Small tables with named rows and columns. After each table, cells are looked up by row and column.

Gapaga:
|  | Lelat | Nid | Favu |
|---|---|---|---|
| Puvofol | 577 | 3859 | 5642 |
| Mibesag | -1743 | 4867 | -2627 |
| Zov | -1700 | 649 | -2293 |
| Ziraram | 3750 | -1978 | -3071 |
| Ziladim | 130 | 741 | -1368 |
| Let | 1973 | -1123 | 2672 |
| Ruzi | -1303 | -456 | 1529 |
| Ganud | -1651 | -965 | 1268 |
| Puzu | -1623 | -7194 | -4241 |
| Konul | -3939 | -1965 | -3105 |
| Mapevug | 2267 | -2119 | -955 |
| Norizap | 569 | 1783 | 1354 |
| Zukefa | -795 | -2236 | 3849 |
| Kalo | -33 | 1414 | -6008 |

Puvofol, Favu -> 5642
Mibesag, Nid -> 4867
Kalo, Nid -> 1414
Ziladim, Lelat -> 130
Ruzi, Lelat -> -1303
Ziraram, Nid -> -1978
Mapevug, Nid -> -2119
Kalo, Favu -> -6008
Konul, Favu -> -3105
Zov, Lelat -> -1700
Let, Lelat -> 1973
Zukefa, Favu -> 3849
Mapevug, Lelat -> 2267
Ganud, Favu -> 1268
Ruzi, Nid -> -456
Which row has the largest Lelat? Ziraram

Remedo
         Purisu  Velavap  Natataf  Kugo
Leb        35.1     96.4     54.9  43.5
Fub        13.0     41.6     21.6  76.8
Nomu       64.9     62.9     46.5  51.8
Mupupes    24.7     55.9     66.7   6.3
Tageku     60.3     85.8     69.4  44.7
Tukozo     58.3     77.4     86.1  25.3
Zonem      81.2     11.8     20.2  35.4
Samivot    83.5     23.8     28.3  58.7
Vefetir    77.8     70.1     66.0   0.7

Kugo of Mupupes = 6.3
Velavap of Vefetir = 70.1
Purisu of Vefetir = 77.8
Natataf of Vefetir = 66.0
Velavap of Fub = 41.6
Kugo of Fub = 76.8
Purisu of Nomu = 64.9

Table Zur
cols = Nef, Dovivub, Dulizu, Fegenu, Dirog, Tes, Med, Nin, Fuliv, Punovu
Pesu: [142, 131, 148, 100, 136, 123, 140, 144, 154, 131]
Nug: [133, 131, 93, 157, 118, 148, 88, 119, 129, 138]
Riku: [117, 142, 177, 134, 130, 54, 123, 128, 131, 163]
Lebug: [129, 102, 116, 113, 148, 153, 115, 115, 113, 176]
Salupe: [131, 154, 126, 68, 115, 40, 188, 120, 135, 98]
Mekem: [149, 130, 152, 155, 125, 141, 147, 146, 123, 27]
Fid: [135, 124, 98, 133, 106, 103, 76, 114, 107, 38]
Kasasu: [138, 119, 168, 135, 145, 165, 136, 130, 107, 145]
Lol: [154, 131, 135, 161, 108, 81, 73, 134, 96, 154]
Tosa: [181, 130, 126, 164, 163, 239, 179, 140, 117, 174]

Fegenu of Lebug is 113
Fegenu of Salupe is 68
Punovu of Riku is 163
Punovu of Kasasu is 145
Fegenu of Pesu is 100
Dulizu of Riku is 177
Tes of Mekem is 141
Nin of Tosa is 140
Nef of Mekem is 149
Med of Mekem is 147
Tes of Salupe is 40
Punovu of Fid is 38
Nin of Pesu is 144
Dovivub of Tosa is 130
Row with the largest Dirog: Tosa

Table Kesu
columns: Zezev, Duris, Med, Gazikos, Seguzo, Mis, Likupu, Tosinuf, Gedate, Zazuk
Gifoga: [-3.4, -4.1, 0.4, -1.3, 8.5, -3.9, 5.8, 0.3, -3.3, -4.0]
Loverib: [4.6, -4.2, -1.4, 0.9, -6.8, -5.4, 1.7, -7.0, 2.4, -1.4]
Kav: [-3.6, -5.3, 1.2, -1.0, 5.3, -4.5, 8.6, -0.7, 2.5, -2.3]
Zigol: [-6.7, 1.5, 0.6, -0.3, 1.2, 3.5, 4.4, 5.0, 7.8, 3.1]
Mesaz: [1.5, 1.4, 8.7, -2.2, 6.8, 3.3, -1.0, 4.8, -0.3, 3.7]
Bavo: [4.7, -2.6, -3.9, 1.6, -7.3, -4.6, -0.8, -7.0, -0.8, -2.4]
Nuvule: [4.3, -6.4, 1.6, -0.2, -0.8, -7.0, 4.4, -6.4, 0.0, -2.7]
Fod: [4.6, -1.5, -1.3, 0.1, 1.7, -3.6, -3.7, -3.8, -9.6, -4.4]
Pela: [4.1, -0.2, 6.0, -1.8, 7.5, -0.2, -2.9, 1.2, -7.5, -0.7]

Kav, Gazikos -> -1.0
Kav, Seguzo -> 5.3
Mesaz, Gazikos -> -2.2
Pela, Med -> 6.0
Gifoga, Mis -> -3.9
Nuvule, Med -> 1.6
Gifoga, Zezev -> -3.4
Kav, Gedate -> 2.5
Bavo, Duris -> -2.6
Loverib, Mis -> -5.4
Zigol, Med -> 0.6
Mesaz, Duris -> 1.4
Zigol, Tosinuf -> 5.0
Kav, Duris -> -5.3
Nuvule, Duris -> -6.4

Zub =
cols = Zufe, Lados
Pefod: [7593, 4995]
Rad: [4216, 2250]
Kefig: [7120, 2767]
Ret: [3555, 2031]
Gamemer: [6762, 5305]

Gamemer, Lados => 5305
Rad, Lados => 2250
Gamemer, Zufe => 6762
Pefod, Zufe => 7593
Ret, Zufe => 3555
Rad, Zufe => 4216
Pefod, Lados => 4995
Kefig, Zufe => 7120
Ret, Lados => 2031
Kefig, Lados => 2767

Table Neb
	Nav	Sugog	Togored	Voz	Dutido	Pedim
Zivul	205	120	219	150	120	76
Mosi	172	119	175	143	159	155
Pupeku	222	149	251	157	192	6
Gaz	207	149	205	149	119	233
Nazel	241	113	254	196	133	59
Fol	193	220	195	156	131	147
Lamuk	141	198	143	118	104	132
Mosaka	149	189	153	152	176	98

Dutido of Pupeku is 192
Voz of Lamuk is 118
Voz of Fol is 156
Nav of Mosi is 172
Dutido of Lamuk is 104
Nav of Fol is 193
Nav of Zivul is 205
Pedim of Zivul is 76
Pedim of Fol is 147
Which row has the largest Pedim? Gaz

Table Varatar
	Komet	Kof	Zemebaz	Nufun	Neduk
Nozu	7.798	-21.088	16.813	-18.084	13.459
Zit	-9.943	6.274	65.999	-5.545	69.371
Zus	18.108	40.037	-38.631	41.149	-55.184

Zit, Nufun -> -5.545
Zit, Neduk -> 69.371
Nozu, Nufun -> -18.084
Zit, Kof -> 6.274
Zit, Komet -> -9.943
Nozu, Kof -> -21.088
Zus, Kof -> 40.037
Zus, Zemebaz -> -38.631
Zus, Neduk -> -55.184
Row with the largest Komet: Zus

Gamez =
,Nupemup,Tun,Sinabe,Vov,Fivu
Muv,220,329,638,299,645
Sug,292,329,429,187,749
Loza,363,329,638,744,438
Kadapo,434,390,325,744,230
Kad,149,512,116,187,542
Vodovur,363,512,116,187,126

What is the Tun of Loza in Gamez?
329
What is the Sinabe of Vodovur in Gamez?
116
What is the Tun of Kad in Gamez?
512
What is the Fivu of Kad in Gamez?
542
What is the Vov of Muv in Gamez?
299
What is the Nupemup of Kadapo in Gamez?
434
What is the Fivu of Muv in Gamez?
645
What is the Vov of Loza in Gamez?
744
What is the Tun of Vodovur in Gamez?
512
What is the Nupemup of Vodovur in Gamez?
363
What is the Sinabe of Kad in Gamez?
116
What is the Tun of Kadapo in Gamez?
390
What is the Vov of Kadapo in Gamez?
744
What is the Sinabe of Sug in Gamez?
429
What is the Fivu of Loza in Gamez?
438
What is the Nupemup of Sug in Gamez?
292
What is the Nupemup of Muv in Gamez?
220
What is the Fivu of Sug in Gamez?
749

Muf =
fields: Mez, Kef, Leser, Zed, Kifano, Dosi, Sal, Ketiser, Rilero
Rimuzu: [2499, 1214, -4107, 726, -2542, -1353, 5989, -5444, -261]
Goz: [-1894, -1417, -186, -1370, 933, -1650, -1385, -2982, 376]
Gusuke: [-1729, -2531, -2546, -2816, -3210, -2681, -2839, -3265, -1574]
Zag: [641, -2211, -328, -2994, -3400, -2416, -5294, -4401, 3370]
Vegi: [-4573, -1115, -1038, -171, 4046, -1010, 2155, -1503, -3573]
Kol: [-5012, -1468, -2936, -523, 2330, -1535, 2702, -1443, -6023]
Lolap: [2267, 1038, -4674, 576, -2990, -1586, 6000, -5248, -1044]
Gumo: [518, -2683, 2552, -3388, -1419, -2000, -8040, -4156, 6597]

What is the Dosi of Vegi in Muf? -1010
What is the Rilero of Kol in Muf? -6023
What is the Kifano of Gusuke in Muf? -3210
What is the Sal of Lolap in Muf? 6000
What is the Mez of Kol in Muf? -5012
What is the Leser of Gusuke in Muf? -2546
What is the Sal of Rimuzu in Muf? 5989
What is the Rilero of Rimuzu in Muf? -261
What is the Kifano of Kol in Muf? 2330
What is the Sal of Kol in Muf? 2702
What is the Leser of Zag in Muf? -328
What is the Ketiser of Kol in Muf? -1443
What is the Sal of Gumo in Muf? -8040
What is the Ketiser of Gumo in Muf? -4156
What is the Mez of Gumo in Muf? 518
What is the Kef of Kol in Muf? -1468
What is the Kifano of Vegi in Muf? 4046
What is the Kifano of Lolap in Muf? -2990
What is the Dosi of Kol in Muf? -1535
What is the Kef of Vegi in Muf? -1115
Row with the largest Zed: Rimuzu

